In the rows, zero is written as 128.
Rotation paths and how fast each direction turns (degrees each step):
Each turn is a multiple of 5 degrees from 10 to 175, or 0.
Each row of a path follows its step; steps can be skipped.
Path 1:
step 0: [137 117 120 139 133 120 123 114 125 108 115 134 122 123 125 126 112 112
 125 128 116 123 128 133 131 126 126 132 124 130 117 127 129 136]
step 1: [127 117 109 127 117 139 126 113 127 130 128 140 123 126 124 122 118 128
 131 133 139 137 140 128 121 131 141 131 134 142 123 124 140 123]
step 2: [116 127 114 132 133 109 123 116 122 132 125 131 136 128 122 128 130 139
 127 116 118 140 123 121 116 136 143 134 135 131 120 132 131 140]
step 3: [134 114 131 132 141 125 117 111 134 130 143 128 117 123 114 128 124 134
 121 129 120 126 135 134 136 126 130 142 137 126 115 130 119 134]
step 4: [125 121 110 127 129 137 115 120 126 138 133 131 123 134 130 134 106 123
 148 130 118 129 132 127 134 127 141 117 128 119 127 132 125 131]
step 5: [119 129 119 121 145 124 115 120 131 107 121 141 124 135 132 131 125 119
 131 126 119 130 121 135 125 125 137 133 128 133 120 121 144 134]
step 7: [118 124 122 129 115 127 117 122 136 140 141 132 135 137 121 138 124 131
 126 113 116 144 130 120 120 122 137 132 137 122 125 125 134 137]
step 8: [119 132 128 125 152 126 109 130 138 132 140 126 129 129 128 127 124 131
 133 134 122 128 126 130 126 118 132 143 129 132 113 126 114 137]
step 9: [138 127 122 132 128 130 118 125 130 128 133 141 121 132 116 126 106 118
 143 138 111 127 120 131 127 115 117 128 125 120 130 136 129 129]
[128 130 125 129 122 130 128 125 133 123 122 125 128 128 132 131 127 129
 126 127 127 124 125 133 129 124 131 126 126 133 129 128 130 126] : 70
[131 122 128 131 125 130 131 126 124 128 133 131 130 132 127 124 127 129
 126 127 127 120 128 130 128 125 124 131 126 126 126 130 128 126] : 125
[129 127 126 125 130 130 126 132 124 124 127 132 128 127 130 127 124 126
 127 135 126 130 130 132 125 130 125 124 121 129 128 126 131 128] : 80
[124 130 128 131 131 133 126 123 125 127 126 129 133 130 134 131 129 132
 130 127 129 129 130 126 124 128 128 132 125 124 131 126 127 127] : 125
Path 2:
step 0: [118 118 121 121 123 137 129 126 125 120 127 128 121 137 125 127 114 128
 124 128 144 127 107 119 139 132 142 122 128 121 125 142 127 124]
step 1: [131 129 129 132 138 137 122 133 137 134 119 135 119 133 137 123 121 128
 140 131 151 134 122 131 114 141 134 128 131 119 124 132 114 126]
step 2: [124 140 123 122 127 124 119 140 128 133 121 133 122 122 122 116 135 141
 145 124 135 111 132 115 123 132 133 118 124 129 120 124 121 123]
step 4: [116 129 131 123 138 119 122 137 138 125 118 119 133 129 123 116 120 120
 133 138 115 134 127 123 127 128 118 118 143 115 134 139 127 134]
step 5: [127 132 138 119 125 113 126 128 138 115 128 119 114 119 120 142 129 116
 139 133 132 126 138 133 127 127 124 123 133 123 125 139 129 114]
step 6: [120 137 143 110 129 115 121 137 131 129 131 130 139 125 130 142 128 127
 125 130 134 130 141 129 119 131 123 147 135 135 130 114 126 125]
step 7: [100 132 132 119 136 129 136 125 126 121 135 127 133 121 124 136 125 130
 123 133 123 121 120 119 135 114 136 132 137 143 126 126 128 130]
step 8: [119 117 129 116 132 140 134 122 130 127 134 114 123 130 134 143 119 111
 128 132 140 138 116 129 128 127 130 127 123 132 127 130 119 144]
step 9: [122 117 133 128 123 139 122 140 130 123 132 129 123 129 147 124 122 128
 129 131 146 128 132 119 116 118 120 117 127 137 125 128 112 121]
[133 130 135 125 127 126 127 127 128 133 133 131 130 128 133 129 128 129
 128 130 128 132 125 129 125 132 129 128 127 127 131 132 127 133] : 145
[123 127 128 131 131 127 127 126 133 130 130 128 129 131 122 124 126 128
 123 129 127 129 121 133 130 129 130 129 129 131 132 130 128 127] : 100
[130 129 133 134 132 126 124 130 129 127 128 128 129 126 125 129 128 128
 126 127 130 124 129 125 126 128 133 136 125 125 123 129 127 126] : 80
[129 134 121 132 127 130 127 133 128 133 129 126 126 127 132 126 122 129
 129 126 130 126 128 126 129 129 128 128 124 128 131 132 127 128] : 40
[130 130 129 125 121 130 132 126 131 130 129 125 123 126 123 131 133 129
 126 127 131 129 126 127 133 127 132 129 126 125 126 132 130 128] : 145
Path 3:
step 0: [126 124 136 128 112 145 139 124 116 123 131 127 122 115 119 107 128 128
 133 132 123 127 131 127 133 136 132 133 114 140 125 133 120 145]
step 1: [140 107 127 109 123 135 124 122 117 121 134 125 125 120 141 108 135 128
 131 121 139 136 123 134 118 122 125 128 122 137 128 135 128 126]
step 3: [133 133 125 116 135 129 123 125 131 137 119 125 112 117 122 102 140 136
 140 134 127 127 122 127 120 119 134 130 125 145 121 140 132 133]
step 4: [139 116 122 119 138 120 148 119 126 117 125 123 112 117 125 112 130 115
 134 124 125 117 129 131 126 124 130 127 129 127 147 132 131 136]
step 5: [140 134 123 124 134 125 131 116 135 128 139 124 119 122 120 109 135 126
 113 133 126 133 127 142 124 126 126 129 147 129 127 151 125 120]
step 6: [126 134 127 131 142 115 126 115 126 128 120 139 111 117 117 107 139 133
 124 129 136 128 119 128 131 135 127 129 124 109 137 131 129 137]
step 7: [138 135 138 122 139 130 143 112 124 120 129 130 110 125 119 127 128 136
 136 130 125 142 116 141 129 143 130 124 144 136 133 129 134 130]
step 8: [132 125 126 132 121 131 134 110 119 121 133 122 122 131 120 110 133 129
 113 141 131 131 123 132 124 144 120 131 134 123 132 121 112 145]
step 9: [129 129 128 128 130 124 129 116 119 117 138 138 124 123 134 119 130 135
 129 121 138 150 116 140 107 144 127 127 120 121 121 135 128 126]
[128 128 127 129 129 127 129 124 124 129 131 133 127 126 124 132 131 127
 128 125 127 127 123 129 134 125 123 132 131 128 124 126 126 128] : 40
[130 123 129 128 122 125 132 126 130 125 132 124 128 126 129 127 127 125
 126 125 125 124 129 128 123 130 128 133 130 130 126 124 125 127] : 95
[133 127 123 129 128 125 132 132 134 134 127 126 128 127 126 127 131 124
 129 127 129 128 125 128 129 122 128 128 125 131 131 130 130 127] : 35
